Each named turn below is shown by a few rows before and after it. Which turns, in which order, take the first row of each later pair to the second? The first pair is answered.
Nuf:
[ -5 -14 -21  -4   2  -8   5  12  -3 -14   4  20  -7   4  -4  11] |-> [ -2 -15 -16  -4  -1 -10  -1   9  -3 -11   1  29  -6   3   5   4]
[-2  4 -8 -4  5  1 12  4 -1 -2  1 -5 -2  0 -3  8] |-> [ 0  1 -9 -4  1 -3 11  5 -2 -1  0  2  0 -4 -1  8]
[  6  -1  -1   2 -13  -7   9  11  -4  12  -9  15   5 -15  -2  22] |-> [ 10   0   9   3 -14  -7   1   4  -3  15 -13  19   4 -12   7  12]
zeg:
[  8  -8  11  15  -1  -6  -9   3   2  12 -11  24  12 -25  11  -1] |-> [  3  -8 -11 -16   2  -8  -9   1  -4 -11   9  28  11 -12  17 -11]
[  0   2  -4   4 -12   0  15  11  -9   6   1   6   0 -12  -8  16] |-> [  5   3   5  -1 -15  -3   9   5 -12   8  -2  14  -2  -8   5  11]
[ 13  11   9   5 -14   9   1   9   3   0   9 -11   5   0  -8   2] |-> [ 15  11  14  -1 -19   5  -3   3   0   0   7  -2   2   3   2  -3]
ruz:
[ 6 -7 -4  9  1 -4 -5 -2 -1  0 -3  7  2 -6  7 -4] |-> [ 4 -7 -5 12  3 -1 -5  0  1  0 -2  2  3 -6  2 -4]
[  1 -17 -32 -14   8 -13 -13  -4   3 -17  12  28  11 -12  10 -16] |-> [  3 -18 -21  -9   8 -10 -21 -12   4 -12   8  28  10  -9  17 -25]
[  0 -20  -7  11  10   2   1   7   2  -4   4  -4   5 -10 -22  -2] |-> [  0 -18 -15  -4  -1  -5   7  10  -6  -6   7   9   3 -10 -16   9]
[  0   9 -14  -8  -2  -2  13  16 -15  -6   4   9   3  -7  -8  19] |-> [  7   9   6 -13 -10  -7   3   3 -19   0  -5  23  -1  -2  12   9]

Each pair is 2 to 3 turns apart.
[  4  -3   1  -4 -15 -10  -3   4  -8  10  -8  18  -1 -14  17   1] |-> [ -1  -5 -14 -14  -1  -3 -10  -1  -3 -10   7   6   0  -5  15 -21]  ruz then zeg
[ -7   6  -3 -17   2  -2  -3  -7  -4  -6  -1  -7  -6  14   6 -11] |-> [ -5   6   4 -13   1  -2  -4 -10  -3   0  -4  -4  -6  14  10 -10]  zeg then zeg then zeg
[  5  -1  16  12   2   6 -10 -14  10  -1  -5   0   1   4   7 -16] |-> [ -2  -3 -10  13   7   9   2   1  13 -11   7 -12   7  -2 -15  -3]  zeg then zeg then Nuf
[ -7   2   5   0  14  19  -6 -15   1 -10  12   0  12  14  -8 -16] |-> [-10   3 -10   2  10  18   9   1   0  -8  14  -5  13   7 -23   7]  zeg then ruz
[ -2   4  -4 -15 -10  -2  16   9 -10  -1   5   5  -5   2  -6  22] |-> [  5   3  28   8  -5   3  -2  -5  -2  15 -13   2  -6   1   4   5]  zeg then ruz then ruz
[ -1 -10 -19   2   0   1  12   9  -3   2   8   6   2 -15 -14  12] |-> [ -1  -8 -21  -8   1   0  11   7  -5  -3  12   9   2 -12  -8   8]  zeg then zeg then zeg
[ -1  12  11  -3   9   6 -12 -10  -5   2  -5 -12  -7  18   3 -13] |-> [ -4  16   9   2  10   8  -4  -4  -5   5  -6 -20  -8  15  -8  -1]  Nuf then zeg
[ -2   7 -10 -16   7  10  -1   1  -1 -10   9  -5   0  10  16 -14] |-> [  4   9  18   8   0   9  -2  -1   2  15 -12  -1  -2   0  19  -3]  Nuf then zeg then zeg
[ -2  12   0 -31  -7   9   5  -1  -5  -6   7 -11   2  10  -4  -1] |-> [ -1   9   4  -6  -7  11  13   9   1   9  -3 -17   4  -4 -19  16]  Nuf then zeg
[  9   3  16  10   6  -3  -9  -5   3   1  -5 -11   5   2  -2  -5] |-> [11  3 18  6  3 -5 -9 -7  0  3 -7 -5  3  2  4 -3]  ruz then zeg
[ -4   2  13  14  12   9 -17   6   0 -10 -12   4 -17  -2   9 -16] |-> [-11   5  -6   9  16  13  -4  19  -1 -19  -3  -8 -16   0  -9  -2]  Nuf then ruz
[  4   6  -6 -15 -16 -12   4   6  -8  -3   2  14  -6   6  13   9] |-> [  1   4   1  -3   7   2 -14  -9   6 -12   5  -7  -3  14   9 -23]  ruz then ruz then zeg
[ -5 -15  -9  23  13  10   1  -1  16 -10  11 -31   3  -1 -24  -3] |-> [  0 -24 -21  25   1  -1   8   9  12  -4  10  -6   8 -18 -21  13]  Nuf then Nuf
[ -2 -18 -17  18   8   2  -9   6  13  -5   5   3  14 -17 -10  -9] |-> [  1 -15 -22   7  -6  -7   0  12   4   1   5  18  11 -20  -5   9]  ruz then ruz then zeg
[  2  -8   6  19   6   3 -12  -2   6   4  -7  -1   6 -11   2 -14] |-> [ -3  -5 -12  15   9   5   1   9   4  -5   2 -12   7  -9 -15  -1]  Nuf then ruz
[ -3  13  21  -4   6   6 -18 -26   8  -1  -3  -6  -3  12  23 -23] |-> [-11   8  -5  23  14  14   5   1  18   2   1 -31   5  -5 -21   8]  zeg then zeg then Nuf
[ -5  12  -3   8   9   4  -8 -15   1   4  -7 -12  -1   5   4  -5] |-> [ -5  14  -1  12   5   4  -4 -10  -1  10 -10 -12  -2   3  -1   6]  ruz then zeg then Nuf
[ -2   7  10   9  -7   0   2   5   3   9 -15  -1  -2  -4  -5  -4] |-> [ -7   4 -16  -7  -4  -2   7  11   0  -7  -1   2   2  -1 -10  -4]  zeg then zeg then Nuf
[ -4  -5 -31  -8   0  -9   9   1   7  -5  16  -4   0  -7  -9  -2] |-> [  7  -2   0  -4 -16 -17   3  -8   1  16  -4  17  -6 -10  13   3]  zeg then ruz then zeg
[ -5  -4   6  -6   8  -1 -23  -8  13 -19   7  -1   2   8  23 -29] |-> [-17   2 -21  -3   9   2   7  20  11 -21  14 -20   3   0 -12  13]  Nuf then zeg then ruz
[  5   1  12  -9 -11  -7  -1  -4  -4   3  -8  13  -1   1  16   1] |-> [ 0  8 17 -9 -3  2 -3 -9 -3 -3 -7 -5 -5 12 11 -6]  Nuf then Nuf
[ -6   4  -8   6  -5  -4  19   6   1   6  -4  -1   2  -2 -12  15] |-> [  0   4  16  11  -6  -3   6  -6   3  15 -14   3  -1   2   5   1]  zeg then ruz
[-10  17  -8  -9   6  13  11  -9   3 -14   9 -14 -13  12 -13   7] |-> [ -2  15  -7 -21 -12   0  13  -7  -7  -7   6  12 -13   8   4  16]  Nuf then ruz
[ -4  14  21 -25  -8   4  -6 -15 -19   1   0  -4  -7  16  15   1] |-> [ -8  16  23 -16   1  11  -6 -15 -14   0   1 -20  -8  19   5  -3]  Nuf then ruz
[  8 -11   0  12   8   0   8   6   6   4  -5   5   1 -12  -2   6] |-> [  9 -11   5   6  13   0  -3  -4   7  -1  -3   6   0  -5   8 -12]  Nuf then zeg then ruz
[  3   1 -16   5 -12  -5   1  16   1   6  -1  17   1  -6  -8  12] |-> [  5   0 -11  -7 -12  -7  -8   5   0  -1   2  27   0   1   7  -6]  ruz then zeg then Nuf
[-1  4  0  9  4  2  1  7  3  3 -2 -9  0 -1 -9  6] |-> [ 0  8 10  2  2  4 -3 -1  0  3 -4 -9 -5  8  0  1]  zeg then Nuf then Nuf
[ -4   2 -10   9   0   2   6  11   2   1   2 -10   3  -6 -14  15] |-> [  3   3   5  -6 -14  -7  -1   0  -7   8  -5  13  -2  -2  13  11]  ruz then ruz
[ -4  -1  -8  -6   2   4  -8  -1   1  -2  15   4   1   1  -2 -10] |-> [ -3   1  11   6   0   5 -11  -5   4  11   2  -1  -2   0  -1  -9]  zeg then zeg then Nuf
[  4  -1  -8 -35 -12  -2   6   0  -5  -7   2  13  -3  10   7   0] |-> [ -1  -3  -4  -1  14  15  -2  -3  15  -7   1 -23   3   7 -18 -16]  ruz then ruz then ruz
[  8  -5   6 -14   1  -9 -12   3   8  -4   3   6   0  -2  -5 -19] |-> [  6  -3  16   0   3  -4 -10   5  12   6  -6  -5  -1  -5 -14 -11]  Nuf then zeg then zeg
[  7   9  17  -4 -23 -15   9   9 -16   4 -16  13  -5  -3  -5  29] |-> [ -1   7 -17 -19 -12 -11  14  16 -15 -20   5   2   1   0 -20  24]  zeg then Nuf then zeg
[  1  18  24  -6   3  11  -1 -17  -3   0  -5 -21 -12  19   3  -3] |-> [ -4  18   1 -21   2   9   8  -9  -8 -12   8 -20 -11  21  -3   5]  zeg then ruz then ruz
[  3 -12 -19  -4   3  -7  -5   1   2 -12  12  20  12  -7   5 -13] |-> [  7 -12 -11   1  -7 -12  -1   4  -1   1   2  29  11 -15   8   0]  zeg then ruz then ruz
[  3  -1 -12  -9  -6  -6   6   8  -3  -3   7  13   3   0   8  10] |-> [  3  -4 -17  -8   0  -4   2   7   0  -8  10  10   6   0   5   3]  ruz then zeg then Nuf
[  5   3  15 -11  -6  -9  -9 -11  -8   5  -9  10   0   1  18   0] |-> [  6   2  22   3  -5  -8  -8  -7  -5  13 -15   6   1  -4  11   5]  zeg then zeg then zeg
[ -5   4  11   9  12  10  -3  -9  11  -3   3 -17  -2   2  -7 -12] |-> [ 0  5 22 15  0  5  2 -6  7 12 -9 -7 -3 -4 -4  5]  ruz then zeg
[  1   3  -5  -5   0  -1   8   8   3   4 -10   7   3   4   5  14] |-> [ 0  1 -9 -2  3  0  8 10  5  3 -8  4  5  2  1 14]  Nuf then zeg then zeg
[ 3 -1 -3 -4  6 -4 -3  0  1 -7  7 -2 -3  5  2 -6] |-> [ 5 -1  5 11  6 -3 -2  2  6  1  1 -7 -2 -1 -4  0]  zeg then zeg then ruz
[-12   4  -8 -11   4  -4  13  -1  -5 -11  13  -6   7   2   1   0] |-> [-14   3  -5  -2   8   2  11  -2   1  -9  12 -12   9   0  -4  -3]  ruz then ruz then zeg
[  3  -9  -4   1   1 -30   6  11 -10  18 -12  15  -7  -2   7  12] |-> [ -4 -12 -28 -14  15 -24   4   9  -6  -6   6   3  -4   8   0  -8]  zeg then ruz then zeg
[ -8   8  21  -6  -4  -2  11  -8  -6 -20   7 -29 -20  14   2   5] |-> [ -9   6  13  -4  -9  -5  22   3  -7 -15   8 -24 -19   6  -6  23]  Nuf then ruz then zeg
[  8  -1  31  32   8   8   6  -1  20  18 -13  -8   5 -10  -6  -3] |-> [  9  10  43   2   1   3   0 -16   8  13 -11   1  -6  10  19 -15]  ruz then zeg then Nuf
[ 11 -18 -23   7  -2 -14  -6   9  -6   3   3  12  11  -6  -1   8] |-> [ 14 -18  -7  14  -5 -14 -12   2  -6  11  -5  15  10  -7   5   3]  zeg then ruz
[  3   8   4 -12  -3   6  -4  -8   1 -12   7  -4  -3   7  14 -15] |-> [  2   9   5   9  -1  11   7   5   7  -1  -2 -21  -1  -2  -9   6]  Nuf then Nuf then zeg
[ -2  11  12 -11  -5   1   0  -4  -3   2  -1   4  -7  10   9   0] |-> [-5  9  5 -1 -3  3  8  8 -1  5 -1 -4 -4  3 -6 16]  zeg then zeg then ruz
[  0 -17   8  22   5   5  -4  -1  11   5  -8   3  11 -17  -7  -7] |-> [  2 -14  -2  -1 -12  -9   5   4  -4   5  -6  27   8 -17   4   8]  ruz then ruz then ruz
[  8  -7 -25   4   0  -7   1  14   8  -2   9  -7   0  -2  -7  -3] |-> [ 14  -8   0  11  -1  -7 -15  -1  11   6  -1  -2  -1   2  10 -21]  zeg then zeg then ruz
[ -7 -12  -2   9   7   1 -10   6   6  -3  -3  -1  11 -13 -16  -7] |-> [ -8  -5  13   5  10   6 -15  -5   4  -2  -6 -10   5  -1  -9 -15]  zeg then Nuf then Nuf
[  8  -8   9  -7   9   1  -9  -6 -10   0   1 -14   2   7  12 -19] |-> [  3  -6  -2   2  12   6   4   8  -8   0   4 -28   3   1 -10  -2]  Nuf then zeg then Nuf
[-11  -2   1   6   5   4  13 -11   5 -12  17 -30  -7  10  -4 -10] |-> [ -9   3  14   0   0   3  10 -17   1  -7  13 -26 -13  15   6 -10]  zeg then zeg then Nuf
[ -2 -12  15  19  -6  16  -3   7   0   0   4  -8   2  11  -7  -6] |-> [ -3 -12   9  17  -4  17  -2   9   1  -5   7 -10   3  13 -11  -6]  zeg then zeg then zeg
[ -1   8  -6 -11   7   7  -2   4   0  -5  12 -18  -6  13 -10  -8] |-> [  3   7 -10 -23  -8  -3   4   8 -10  -3  11   1  -5   9   0   4]  Nuf then ruz
[ -4   3 -11  -6  -3 -10   8  -2  -8   0  -6  19  -2  -5  10  13] |-> [ -3   4  -7  -1  -3 -11   8  -3  -8   2  -9  19  -3  -7  10  15]  zeg then zeg then zeg
[ -4  -5  13  12   8  -1 -12 -13  -7   0  -6   8  -5  -4  23 -16] |-> [-12  -5  -2  24  21   8  -3  -2   2  -5   1 -14  -2  -7  -3  -9]  ruz then Nuf
[ -5  -4  23  19  -9   7 -34 -19  13   5 -19  16   6   5   5  -9] |-> [-14  -5   0  32   4  16 -21  -3  22  -4  -9 -11  12   1 -28   4]  ruz then Nuf
[  3  -8  11  -2   6   1 -15 -11   3   0   1   1  -3   6  13 -23] |-> [ -2  -8 -15 -21   3  -4  -1   2  -5 -13  16   5  -1   6   5  -9]  zeg then ruz then ruz
[  2   6 -18 -15  -3  -2   7  10  -1  -9   6 -14   5   7 -14   7] |-> [ 10  13  16 -16 -12  -6  -6  -6  -5   6 -10  -4  -4  13  10  -4]  zeg then zeg then Nuf
[ -6  -6 -20   3  -2  -2  14  18   3 -11   8  -7   1  -4 -23  24] |-> [  7  -6  25   1  -3  -3 -19 -17   3  -1  -7   9  -5   9  18 -19]  zeg then zeg then ruz
[  0   3   5 -10  -3   0   4   2  -7   2   1  17   1  -1   7   7] |-> [ -5   1   2   9  12  11   4   4   4   0   2  -6   7  -5 -12   1]  ruz then ruz then ruz
[ -2  10  -1  -1  -5 -23  15   2  -3   0  -1  13   1  -3   5  20] |-> [ -1   8   4  -9   4 -20  -1 -14  -1  -8   3  12   1   7  19  -8]  ruz then zeg then ruz
